Each path is a new rotation, seen through one point. The rows after it are directions, each followed by how far the rotation turns it, in deg/step (0 if it stays put).
Each turn is a multiple of 5 degrees from 10 to 175, or 0.
Each row of a path follows its step; steps can be skipped.
Rotation 1:
step 0: [-195 -14 -124 175 252 112 272 165 -164 75 14 -82 160 -2 -53 99 -15 -65 -137 -328 249 -73 28 -36 192 -36 38 -140 280 102 -198]
step 1: [-8 265 -83 107 34 265 192 81 128 169 -217 99 179 -410 70 76 97 -73 118 21 54 -170 -13 238 170 98 29 -177 140 4 -1]
step 2: [-184 202 -183 173 215 100 -79 136 265 108 -66 -313 18 97 79 26 74 16 57 -262 -29 -139 -36 48 358 -12 123 -111 -81 117 176]
step 3: [-81 -46 -263 107 116 -108 112 45 -15 185 -82 69 232 -50 163 -13 48 59 -235 -223 166 -50 259 7 218 138 159 -378 38 -141 -100]
step 4: [116 178 -96 -45 107 277 120 31 -131 180 -380 -183 103 -98 5 -71 260 125 -112 33 -60 -101 92 151 340 -27 -130 -121 146 110 -36]
step 5: [-228 187 -205 153 -99 193 -92 315 -4 76 -61 -70 -87 26 49 197 153 43 -188 -66 176 -228 55 26 337 246 85 47 -151 19 42]
step 6: [-171 -74 -132 243 164 -102 115 -163 68 60 -194 96 232 -111 105 -38 202 72 -435 -22 -17 -185 -46 8 202 137 82 -126 -10 160 143]
step 7: [145 251 -120 76 201 109 25 221 -218 79 -344 137 195 135 68 -202 227 28 -23 -64 -183 -171 129 33 183 59 161 46 -153 21 -16]
step 8: [-59 170 -10 168 -85 140 231 236 -142 -3 -139 -162 74 168 25 92 108 -176 -428 -148 172 -129 -138 -206 251 -2 77 7 9 -21 -55]
step 9: [-116 9 -49 211 145 111 97 81 -168 3 -120 256 253 -316 90 -14 62 -46 -75 67 112 -178 -139 -23 279 180 210 102 238 201 38]
step 10: [-78 362 81 166 114 134 27 181 230 47 -279 165 155 35 94 -112 183 -140 61 -156 -43 -191 -50 -116 152 -166 70 -97 -159 206 123]
step 12: [-154 138 -104 -9 169 231 219 32 -110 -9 -90 121 235 -213 53 -168 135 -11 -50 43 184 -3 94 -61 345 -252 42 -157 255 45 -175]
[36 -67 -27 -18 -76 -1 -76 -35 -9 37 -130 -49 -46 36 -11 -58 48 -43 -114 -12 -9 23 90 34 37 176 7 44 -19 24 62]	25
[92 -110 -2 13 -7 35 -62 19 39 -147 -53 77 22 65 -80 48 -107 -16 -10 5 21 -40 -18 96 87 -59 -44 -53 -7 -42 27]	0
[-11 3 27 -6 -49 -25 -5 79 66 37 131 0 -25 155 -10 15 -30 -3 -41 -91 6 -16 -80 -42 51 115 -55 -44 -31 53 -109]	130
[52 58 -62 -62 -39 49 -73 81 -1 -35 21 -107 -32 -6 79 113 57 -130 -32 29 -124 -2 -77 31 -27 -39 31 -22 -25 -44 14]	120
[33 75 83 88 84 80 -25 54 42 6 -47 -51 -151 97 -28 54 -12 33 57 18 21 10 93 -91 11 -23 22 35 -68 -30 47]	130
[-14 76 -101 42 55 -98 -62 -27 25 6 -99 43 51 110 -2 -27 -30 48 -14 -33 -69 166 -50 -18 -49 -18 34 -53 0 -61 -16]	90
[-34 90 3 -124 -15 -50 -63 -66 54 -79 -11 -78 50 -27 54 89 -48 119 -8 31 -6 -28 129 -23 74 19 -34 -39 6 21 -61]	35
Rotation 2:
step 0: [102 102 124 202 10 -102 -172 -62 24 113 -90 -112 175 16 75 -200 -13 -106 -235 135 269 418 -45 -113 36 -280 174 -72 -128 -7 153]
step 1: [151 -14 97 207 -132 218 -24 -106 104 409 -211 1 55 128 -69 -57 -140 244 111 253 -274 37 17 210 95 -130 -16 -5 -41 -142 55]
step 2: [34 30 90 358 -90 160 -9 -22 -364 -82 -219 -114 -149 223 -65 129 7 22 205 31 36 136 18 -28 -10 -91 59 112 203 369 -13]
step 3: [87 268 217 124 -22 -125 -136 -125 -137 189 -19 107 -25 91 -273 196 -15 -174 -348 26 125 192 -29 5 -1 -69 95 -280 172 -60 171]
step 4: [-12 106 248 77 101 218 326 -215 -4 48 -231 70 93 14 -52 -166 -218 60 71 -3 -143 -131 162 86 115 -276 109 -147 162 -204 119]
step 5: [-142 20 -6 217 -22 -26 112 -147 -244 24 -72 -336 -308 90 -183 -272 14 -52 13 2 -12 173 219 25 288 100 -92 32 148 128 -79]
step 6: [117 137 -142 112 2 -105 -118 -55 -324 130 -84 -166 75 -17 62 108 -60 122 -444 -156 -122 102 77 78 -3 -118 99 -347 100 -66 -163]
step 7: [-23 52 238 129 118 85 201 194 -163 26 -338 -156 206 -176 5 -146 -227 -55 -29 41 -5 235 95 79 -101 -227 -27 65 -143 -276 49]
step 8: [226 122 116 80 -240 113 -4 -71 0 -22 -170 -137 -218 77 -24 -279 255 74 -33 213 -131 370 27 131 257 -17 85 65 -89 5 -157]
step 9: [129 184 -63 332 -201 -37 -303 47 -77 172 -88 -264 149 137 148 -23 -199 112 31 -88 -30 62 -159 -10 -15 -185 246 -121 201 97 28]
step 10: [149 -35 414 285 86 144 -72 75 -1 155 -240 -22 27 65 -312 118 -108 -1 -15 -73 -128 207 123 52 -275 -12 -146 4 14 -37 151]
step 12: [-115 372 85 273 -25 -241 -96 -164 -160 191 -62 -14 59 139 -71 -236 -141 -73 -49 -172 -74 -72 -67 -17 251 10 60 50 286 -89 108]
[64 79 -3 29 63 47 101 39 40 49 29 61 -129 -38 34 -46 -16 42 129 53 9 -15 28 70 85 -43 -90 -15 -93 6 -27]	110
[37 65 92 -26 -77 121 -48 64 65 72 58 6 42 60 -16 68 9 -43 53 60 -59 28 -72 -69 -26 -61 -25 26 41 129 44]	45
[15 117 86 -76 5 -16 47 -82 43 -8 22 8 64 -30 49 -120 111 -45 56 52 69 18 -45 10 1 18 92 32 78 -98 9]	90
[5 95 -11 29 -29 -40 -174 -41 -20 37 10 70 10 -110 102 20 -7 -48 -12 -89 70 15 5 -48 101 -3 -36 -89 -8 39 4]	120
[-6 54 -100 53 95 8 0 -45 -38 -46 20 -56 78 -65 -24 64 83 -28 87 16 -83 67 -42 100 -81 50 -47 -87 7 43 74]	95
[89 -32 -24 -27 24 100 34 -64 -5 -112 -34 50 45 23 113 21 46 95 -7 -55 -30 -62 11 -5 -16 -121 74 -75 31 64 -72]	155
